128 stands for zero in the data rows.
Every row has a hidden score from 0 to 30. What is each row's score? 15 is about the middle. The score is a weighted sum of the row's numbers plus the product of two more (or one squared), each taken from its middle value.
[121 145 132 114 107 118 116 155 130 128 123 155 152 138 109 120 139 114
 128 151 129  99 119] -> 14
[189 137 131  50 107 119 149  72  89 167 195 122  89 101 102 142 116 102
  94  55 148 141 173] -> 17
[ 51 108 209 242 193 197 147  36  16   0  76  84  27 214 125 255 236 100
  59 144 153 127 195] -> 5
[105 200 159 186 114 170 114  93 200 144 149 160 183  92 150 107 141 147
  89 177 111  45 128] -> 17
[ 77  54 198 212  99 138 146 160 174 242 111  75 243 125 153 141 115 222
 168 120 201 125 152] -> 13
[129 132 132 103 106 104 124 140 122 135 100 139 122 117 137 108 159 109
 136 151 121 137 120] -> 16
[121 178 133 160 130 131 117 125 142 100 148 167 167 143 121 107 151 107
 128 139 123 101 133] -> 16
[122 184 127 140 126 122 131 132 133 106 134 168 145 131 140 122 144 124
 141 164 141  96 148] -> 17
[178 134 211 135 255  87 194  11 173   8 246   9 202 255  95  62 196 139
 130   0 145 255  72] -> 8
[110 134 122 118 105 110 117 150 118 120 120 147 123 146 102 123 141 115
 132 147 130 131 116] -> 14
[133 135 119 116 193 107 145 136 138  64 153 134 169 181  73 117 127 112
 118 108 138 159 110] -> 15
[137 141 106 127  95 149 137 144 114 157 165  67 116 105 132 178 152  97
 166 141 165 139 134] -> 15
[114 110 140 139 116 159 119 135 175 177  95 115 173 100  70 140 113 190
  47 177  91  75  80] -> 14
[125 102 148 128 115 118 145 163 109 135 123 120 134 138 133 133 146 105
 164 142 170 121 134] -> 12
[182 122 128  98 118 127 139 113 117 155 163 112 119 113 131 121 151 107
 155 108 136 129 114] -> 16
[127 140 119 128 109 105 116 158 120 127 116 149 130 142  98 124 138 104
 129 153 126 116 125] -> 13
[100 179 181 210 178 188 127 101 192 135 156 123 224 113 127  81 125 164
 107 168 130  61 118] -> 17
[110 115  79 104  85  72 120 123 126 110 148 176 127 160 136 155  85 118
 133 156 117 132 117] -> 12
[135 140 103 122 109 103 117 144 126 139 117 148 130 133 113 110 148 112
 130 140 133 135 107] -> 18
[123 121  84 134 103 141 116 213 189 130  80 128 140 104 116 160 144 172
 206 112  78 180 206] -> 20
[183  79 134 104 124 125 148 139  93 141 127 190 127 127  99 102 130 103
 120  86 153  97 150] -> 20
[123 137 123 105 119  96 118 143 125 120 104 144 137 146 102 121 152 122
 121 142 128 137 125] -> 15
[198  79 116 110 132 150 147 182 120  95 115 173 109 114 115 102 150  92
 147 126 128  84 114] -> 17
[171  88 125 122 123 145 151 156 112  98 112 167  97 122 113 119 157  98
 137 134 133  92 131] -> 14
[114 126  66 106  94  89 103 143 154 115 128 176 125 128 129 170  87 160
 145 125  86 182 170] -> 14
[122 136 129 129 120 125 124 142 146 140 115 147 156 127  99 124 130 138
 103 164 109  94 105] -> 15
[114 126 116 116 109 114 116 148 144 143 107 126 138 124  99 137 133 148
  92 157 127 109 116] -> 15
[ 49 158 182 255 151 222 140  18  53  30 134  98  56 173 171 239 231  68
  81 143 149  96 192] -> 9
[129 160 109 119 108 110 117 139 142 102 135 166 149 148  95 127 147 107
 121 149 129 115 134] -> 14
[147 189 130 134 107 143 138 116 154 135 184 141 149 119 145 125 140  88
 138 149 140  94 134] -> 13
[ 88 168  29 124 104 192 124  97 112 170 212   1  77  74 152  90  47  42
 125  49 154 159  45] -> 12
[105 134  77 116  91 118 121 111 127 152 183 102 101 102 170 137  92  89
 137 136 143 142  91] -> 14
[111 123 128 126 130 131 117 142 152 151 109 131 168 120  69 141 122 161
  74 166 108 102  83] -> 16
[134 135 109 125 229  93 141 108 142  41 162 151 178 213  58 122 122 118
 110  94 139 183 101] -> 18
[164 203 169  70 166 102 165 133  49 146  46 115  31 142 206 101  21 197
  70 151 186 103 190] -> 9
[114 132 131 103 119 116 122 130 119 144 122 146 148 133  80 129 116 134
  98 154 114 118 120] -> 16
[135 131 109 111 134 118 124 159 118 161 141  96 140 113 133 124 135 110
 127 152 143 131  96] -> 18
[148 154  94 128  99 205 151  80  76 136 225  33  54 121 111 255 157  54
 118 123 155 130 140] -> 19
[167  85 132 106 115 135 152 175 115 111 124 176 106 119 120 115 147 107
 131 113 144  98 132] -> 19
[196  61 139 128 113 166 164 181 129 104 124 166 121 113 155  99 156  92
 163 106 161  74 127] -> 16
[144  93 141 130 137 176 124 138 163 158 124 127 174  99  53 133 114 182
  92 184  91  62  70] -> 19
[150 116 110 131 115 141 134 177 142 119 112 155 132 117 107 121 144 138
 122 137 111 111 132] -> 16
[144 111  93 109  99 121 117 165 153  99 122 175 110 138 124 150 116 136
 161 137  98 148 145] -> 12
[116 106 156 146 100 110 130 173 123 160 100 115 178 143 139 116 138 123
 184 138 171 125 143] -> 11
[126 144  70 121 101 133 103 189 159 118  97 158 126 119 105 145 142 141
 164 111  72 158 164] -> 15
[120 120  75 138  85 111  96 126 208  86 166 174 135 115 198 198  75 178
 182 157  42 161 176] -> 8
[110 158 167 180 122 136 151 134 168 147 168 116 219 127 166 116 155 104
 180 137 191  98 163] -> 13
[197  73 103 116 114 174 150 208 152  91 102 169  91  96 138 127 151 134
 166 100 106 108 151] -> 14
[131 156 149 122 121 103 116 113 136 130 135 161 156 129 134 102 157 116
 145 160 106 129 120] -> 17
[117 118 129 142 110 106 123 160 118 139 125 139 163 152 114 121 144 111
 159 147 154 124 132] -> 14
[125 142  67 148  92 165 132 255 231 132  42 102 120  98 163 173 127 234
 226  41  78 232 255] -> 12
[112 135 103 117 134 115 118 167 149  94 110 145 140 137  87 137 136 131
 137 116 116 155 141] -> 14
[118 120 140 133 119  97 118 166 113 144 114 139 151 141 133 130 142 112
 148 148 154 119 121] -> 21
[106 137 118  91  94  97 133 133 106 152 120 154 134 128 105 125 118 116
 100 101 143 138 146] -> 17
[135 159 140  94 152 123 170  92  79 125 156 108  88 158 122 156 100 125
  61  90 179 128 180] -> 13
[151 132 145  93 117 101 113 123 119 126 113 146 124 146 112 119 155 120
 133 147 101 136 115] -> 13
[138 174 128  87 151 115 145 170 110 125  66  93  80 126 158 126 102 164
 129 173 147 122 132] -> 18
[ 88 126  96 159 255 157 146  90 156  27 183  75 181 201  34  85  87 123
  76  37 148 203  70] -> 12
[ 70  90 118 154 225  97 140  72 131  83 204  99 171 199 110  98  38 123
 129  32 194 223 133] -> 13
[120 172 145 136 121 123 123 123 144 115 144 174 172 130 141 114 147 106
 126 153 125  93 139] -> 17
[149  96 192 134 107  79  70   0 118 109 133 154  94 153 175 171 189 126
 159 152  18 172 122] -> 8
[112 160 122 140 104 107 121 151 140 134 113 159 146 147 131 113 148  97
 115 135 124 110 123] -> 21
[126 130 130 101 139 120 135 171 110 132 109 120 109 114 150 112 124 117
 134 150 146 118  92] -> 19
[118  97 155 148 125 126 139 134 112 114 115 134 139 154 117 150 168 112
 147 124 158 122 155] -> 12
[103 170 132 187  99 147 128  87 152 115 201 137 160 126 172 150 127  89
 154 153 148 102 145] -> 10
[119 129 130 117 119 108 113 158 116 124 117 151 132 137  96 120 138 109
 138 167 129 120 109] -> 15
[132 178 152  96  99 101 121  74  97 177 165 191 123 116 109 106 108 113
  90  75 145 124 193] -> 19
[131 139 127 116 214 103 138 106 156  56 149 137 181 210  64 122 142 108
  97  82 141 187 101] -> 18
[120 166 197  15 107  76 159  56   9 211 115 213  71 132  66  82   0 200
   0   0 201 143 255] -> 20
[134 150 115 102  94 115 129 146 117 157 144 104 126 119 125 150 138 105
 128 131 154 128 112] -> 12
[161 197  29  80 102 203 149  93 116 203 255   0  67  63 152 166  75  38
 114  75 183 152  65] -> 14
[103  65 116 134 122 133 111  91 190 163 138 138 167 126 105 179  51 237
  57 203  62  79  52] -> 18
[124 159 123 115 124 106 117 130  93 142 117 142 122 140 117 107 110 116
 113 131 129 135 127] -> 17
[157 120 116 109 115 121 144 128 113 114 132 189 122 130  80 113 128 108
 107  98 126 110 149] -> 16
[152 198 152  75 162  90 159 144  76 134  60 120  60 147 177 108  72 160
  83 141 169  98 142] -> 10
[115 122 103 121 171  79 121 117 134  77 165 147 149 180 112 140 105 125
 121 130 142 154 104] -> 14
[116 142 119 122 182  96 135 145 124  84 143 127 165 173  77 124 139 109
 124  98 143 150  99] -> 19
[ 98 138  94 107 120 124 122 139 106 149 136  92 123 107 130 122 121 103
 135 130 142 123  88] -> 16
[ 67  87 201 209 107 183 115  37  16  71  88 108  25 156 127 251 255  89
 106 156 109 134 178] -> 10
[105  73  86 123  85  84 103  20 150 151 212  99  91 130 233 156  35 129
 158 139  83 171  68] -> 16
[124 142 111 112 132 101 121 148 125 112 125 142 143 143  93 119 130 117
 121 154 130 136 116] -> 15
[110 136 121  92 102  98 119 128 104 167 103 161 108 116 102 128 105 153
 114  77 126 150 199] -> 20
[188   0 103 179 238 219 146  84 149  28 130  89  52  99 206   0 140  93
 176   0  74 205  83] -> 14
[ 73 131  71 138 114 118  95 119 110 131 113 135 115 119 130  94 104  91
 124 120 128 136  90] -> 18
[117  80  91 140 124 154 114 140 102 113 120 127  97  81 146  77 108  69
 150 104 136 119  77] -> 20
[140 135 118 109 161 115 131 156 154  81 130 145 150 168  85 136 139 117
 118 109 124 151 126] -> 14
[124 151 146 125 119 130 131 148 145 136 108 143 131 124 127 119 128 145
 116 170 124  95 116] -> 14
[148 143 134  99 125 102 109 114 111 169 139 102 125 124 139 116 167 113
 141 138  95 157 109] -> 16
[ 43 128  85 160  95 150  69 106 138 150  77  84  92  86 167  61 123 120
 159  54  60 211 111] -> 16
[125 124 129 131 171  92 135 135 143  84 141 145 181 179  77 131 133 100
 122  92 148 159 116] -> 24
[255 177 129  77 181 193 185 178 146  95 109  73  23  98 229 126  94 201
 151 110 119 120 172] -> 12
[153 186  64 159 100 191 110 216 224  97  97 173 126  79 151 145 158 172
 194  84  34 169 227] -> 15
[129 147 139 108 118 108 125 140 125 137 108 147 126 143 121 121 132 136
 129 157 120 125 113] -> 15
[119 136 129  94 104 104 127 128 101 166 120 135 114 118 133 119 128 110
 107 117 152 123 141] -> 16
[135 215 143 178 133 119 134  96 184  76 187 188 146 145 255 125  60 142
 149 210 118  67 137] -> 9
[154  73 115 136 124 153 139 134  96  95 126 149 101 119 109 125 158  83
 132 134 129  96 123] -> 14
[180  74  56 105  94  89 126  91 135 110 240 128  85 131 224 216  49 116
 154 176 133 124  92] -> 5
[119 136 124 116 125 107 127 145 123 128 117 137 148 142  79 142 127 125
 115 145 124 123 107] -> 14
[127 127  95 118 130 146 111 176 177 118  94 125 150 101  55 171 129 195
 118 131  70 144 146] -> 15
[162 143  80 100 100 144 118 184 164 158 177  87 141 112 128 187 111 118
 170 116 130 157 138] -> 9
[ 84  95 179 187 105 107 147 171 127 201 106  85 222 150 174 109 156 124
 219 110 238 146 152] -> 15
[116 129 118 109 137 111 120 142 126 107 121 152 142 150  88 123 128 101
 125 127 120 125 106] -> 15
[155 255 254 249 133 225 157   1 189 111 237 255 182  91 255  54 105 117
 100  99 156   0 255] -> 16
[186  26  84 128 129 108 131 128 144  75 171 183 101 125 181 159  78 133
 136 163 107  86  94] -> 11
[146 166  80 109 104 140 124 148 187 117 167 132 124 115 154 183 113 140
 142 136 107 156 170] -> 11
[134 150 123  95 124 120 119 121 132 131 142 105 124 123 113 129 143 102
 140 103 112 167 105] -> 13
[255   0 135 125 137 204 170 150  80  69 136 202  72 102 143 103 161  78
 130 102 146  35 149] -> 14
[106 139 123 110 111  92 124 153 130 110 101 153 129 133  88 139 148 115
 119 140 137 128 132] -> 14
[119 109 139 149 190 106 140 143 135  83 138 126 197 185 106 115 132 114
 147  97 180 168 117] -> 23
[112 127 132 115  99 117 131 150 110 121  99 138 122 126 125 127 146 109
 143 161 143 115 124] -> 14
[110 130 111 113 117 109 118 166 131 120 112 144 132 124 124 150 122 131
 158 144 117 146 133] -> 15
[119 138 109 109 105 102 133 165 134 118 116 157 145 145  86 136 143 118
 118 140 113 134 134] -> 15
[ 90 104 162 205 113 178 141  79  48 139 127  66  72 132 159 225 202  78
 133 151 170 119 163] -> 12
[168 122 131 134 117 158 134  85  78 162 186  66  73 110 166 187 174  68
 140 136 138 137 121] -> 10
[123 133 142  76 113  79 132 105  79 154 139 165 108 136 145 126  60 135
 111 112 142 127 155] -> 14
[122 136 116 104 112  94 118 157 131 121 120 146 152 141  99 133 135 107
 122 144 131 128 115] -> 16
[ 87 162 139 122 136 121 131 129 106 151  77  90  66 101 194  76  98 134
 138 136 121 142 105] -> 16
[110 136 113 121 114 109 127 160 135 117  96 148 127 138 107 145 147 120
 125 129 120 138 139] -> 15
[102 116 100 136 104  75 102 113 133 118 159 157 125 140 178 149  82 108
 160 171 123 121 112] -> 11
[101  56 193 171 115 130 123 129 171 200 132  85 209 128 151 130 109 199
 163 170 147 114 106] -> 13
[ 98 157  33 126 103 152 111 110 104 176 188  47  92  70 131  96  74  46
 131  95 143 151  63] -> 17
[191 144 147 140 125 154 155 142 141 107 142 184 122 123 176  94 133 104
 151 139 130  76 130] -> 18
[248  63 127  84 126 135 143 136 122 116 171 156 104 108 126 132 148 102
 149 123 101 102 108] -> 12
[106 157 128 141 151 115 139 128 137  87 140 144 167 149 106 111 142 109
 122 131 143 130 132] -> 15
[157 140 115 126 178 140 162 117 139 135 227  60 179 169  91 184 131  78
 141  80 189 176 112] -> 12
[109 124 122 143 114 121 125 132  88 113 110 134 112 157 102 156 161 108
 129 158 137 118 125] -> 14
[152 130 206 160 234  94 175 139 166 121  97  57 166 193 196  82 133 179
 188  78 199 205 168] -> 9
[100 122 130 153 122 134 125 132  86 109 105 129 116 138 103 150 163 103
 122 164 139 121 129] -> 14
[117 139 120 122 105 106 115 149 117 123 111 147 133 134 108 124 133 110
 138 150 124 116 115] -> 13
[129 167 151 151 255 112 182 135 144  25 130  65 153 242 137  61  73 156
 117  54 193 189  86] -> 9
[106 127 117 118 100  97 124 146 117 115 113 156 128 142 121 134 130 119
 128 157 129 126 121] -> 14
[137 136 140 106 108  87 105 115 119 138 108 143 119 150 137 115 162 121
 126 130  90 144 113] -> 14
[132 161 131 131 131 127 138 138 130 122 105 138 105 133 179 115 116 142
 131 162 143 107 117] -> 13
[123 127 111 123 114 109 132 141 121 132 122 149 124 150 114 130 136 109
 130 138 133 120 114] -> 15
[ 56 102 162 188 116 178 120  74  78 118 100 138 114 141  62 208 149 152
  51 156 104  92 142] -> 13
[109 111 161 139 109 108 104 126 130 168 109 107 151 128 162  99 151 120
 164 124 147 150 119] -> 13
[105 173 183 153 112 152 132  93 144 169 148 161 170  94 130 104 121 155
  85 143 128  62 164] -> 17
[117 104 181 137 122  97 123 140 111 170 119 112 180 134 134 114 158 124
 200 134 148 136 122] -> 14
[166 120 209  73 119  59  88  43 123 165 100 139 107 139 168  96 196 147
 156 125  31 197 111] -> 15
[185 127  34  59  80 101 134  68 143 158 255  66  83 114 192 255  16 102
 157 170 160 149  91] -> 18
[115 134 122 108 114  90 109 140 122 120 135 158 151 144 113 150 107 102
 129 161 111 110  98] -> 19
[114 137  99 122 113  95 107 144 125 115 124 151 143 145  76 125 124 101
 123 139 116 134 106] -> 15
[ 29 119  51 155 106 122  77  98 112 127 125 126 112 104 139  81  57  79
 126 106  84 158  42] -> 24
[162 151  60  91  85 122 120 121 148 149 222  97 101 109 168 209  79 104
 144 140 136 158 108] -> 9
[141 200 164 215 220 202 149  88 207  69 211 161 226 142 132  80 138 142
  99 123 119  63 130] -> 16
[136 126 136 124 117 140 135 148 126 182 149  71 156 113 139 142 126 126
 158 159 178 106 111] -> 16
[127 159  60 110 104 159 111 202 176 123  99  96 100  88 125 178 140 157
 163  98  89 185 193] -> 15
[128 152 141 131 135 123 139 151  91 110  80 114 105 150 153 141 124 144
 121 165 158 118 140] -> 9
[132 152 114 111 126 113 129 170 130 121 101 135 121 129 121 128 120 137
 136 142 106 144 132] -> 14
[190 133  46 117 110 223  96 235 255  80  32 120  44  28 166 166 174 253
 243  12   0 255 255] -> 24
[178 192   0  91  95 205 122 216 230 139 168  35  78  46 111 238 123 166
 184  52  48 234 230] -> 25
[120 127 111 111 107  99 127 142 120 123 131 154 132 139 123 136 131 118
 136 158 131 125 116] -> 15
[147 130 126  96 122 104 129 138 121 137 126 129 134 133 123 130 134 114
 119 148 130 118 117] -> 12
[154 105 113 116 121 124 142 152 107 118 128 162 122 122 102 114 149 103
 132 134 137 104 117] -> 17
[119 142 113 125 114  98 125 149 117 128 103 132 127 129 112 117 146 114
 132 146 131 117 132] -> 16
[126 138 107 121 137 107 126 149 123 117 119 137 136 140 103 119 137 108
 128 138 134 121 114] -> 15
[124  93 143 129 140 184 124 145 171 191  94 100 168  88  64 140 102 233
  42 186  93  70  72] -> 20
[143 160 145 155 130 147 129 139 151 126 133 168 148 122 146 101 156 112
 124 147 126  81 116] -> 21
[169 134 198 104 255  63 150  41 154  37 163  81 177 240  83  73 202 134
 115  32  78 255  95] -> 9
[139 150 109  96 114 122 142 148 110 157 150  99 125 105 116 147 130  99
 118 144 159 118 118] -> 14
[ 99 120 142 141 110 138 121 112  91  98 110 139 108 159  99 173 173  99
 121 156 132 114 138] -> 13
[144 184 162  58 144  91 158 127  70 149  79 131  75 138 142 102  58 178
  88 142 177 112 175] -> 23
[140 147 103 113 111 168 134 136 133 178 167  64 146  88 120 152 103 120
 109 161 144 111  84] -> 12
[171 225 187  40 143  82 179 108  48 158  44 146  19 155 190  86   0 222
  37 107 199 106 238] -> 17
[ 77 130 101 137 121 115 106 138  98 136 111 122 118 114 119 101 117  96
 127 127 126 131  93] -> 18
[ 83 132 114 131 118 106 111 123 113 150 107 118 119 114 138  96 126  90
 132 118 102 132  87] -> 17
[248  41 159  99 132 151 142 109 118 127 113 150  67  91 169  62 199 121
 158 102  86 102 111] -> 19
[ 86 156  64 124 116 156 113 162 133 116  92  85  82  79 127 128 101 144
 149 105 103 164 144] -> 23
[227  55 107  96 219 145 192 100 153  34 212 107 102 151 150 138 131 114
 142  67 149 151 114] -> 13
[109 136 137 109 124 101 121 149 104 130 110 144 133 126 108 124 130 124
 133 152 139 123 122] -> 16
[174  81 127 126 130 145 148 163 100  99 121 160 100 114 122 109 157  99
 140 134 141  87 121] -> 15
[111 185 151 161 126 156 125 106 143 144 142 153 160 105 160  96 127 139
 111 154 126  73 131] -> 17
[140  95 135  98  79  52 105  74 118 153 163 164 120 148 173 146  99 133
 141 145  90 154 125] -> 11
[100 138 129 119 121 111 125 135 131 134  95 141 139 131 101 130 136 130
 105 149 124 100 106] -> 16
[120 149 108 155 100  94 106  99 154 104 182 185 152 141 190 141  94 114
 157 177 116 107 116] -> 14
[ 82 220 150 193 112 151 116 100 172 115 162 168 165 102 185  82 137  93
 147 139 119  70 149] -> 14
[101 107 127 143 126 178 116 148 184 159  82 106 163  72  67 146 112 211
  52 170  70  89  97] -> 16
[183  63 120 123 117 156 155 179 125  82 122 170  82 122 150 145 139 137
 149  94 113  95 149] -> 12
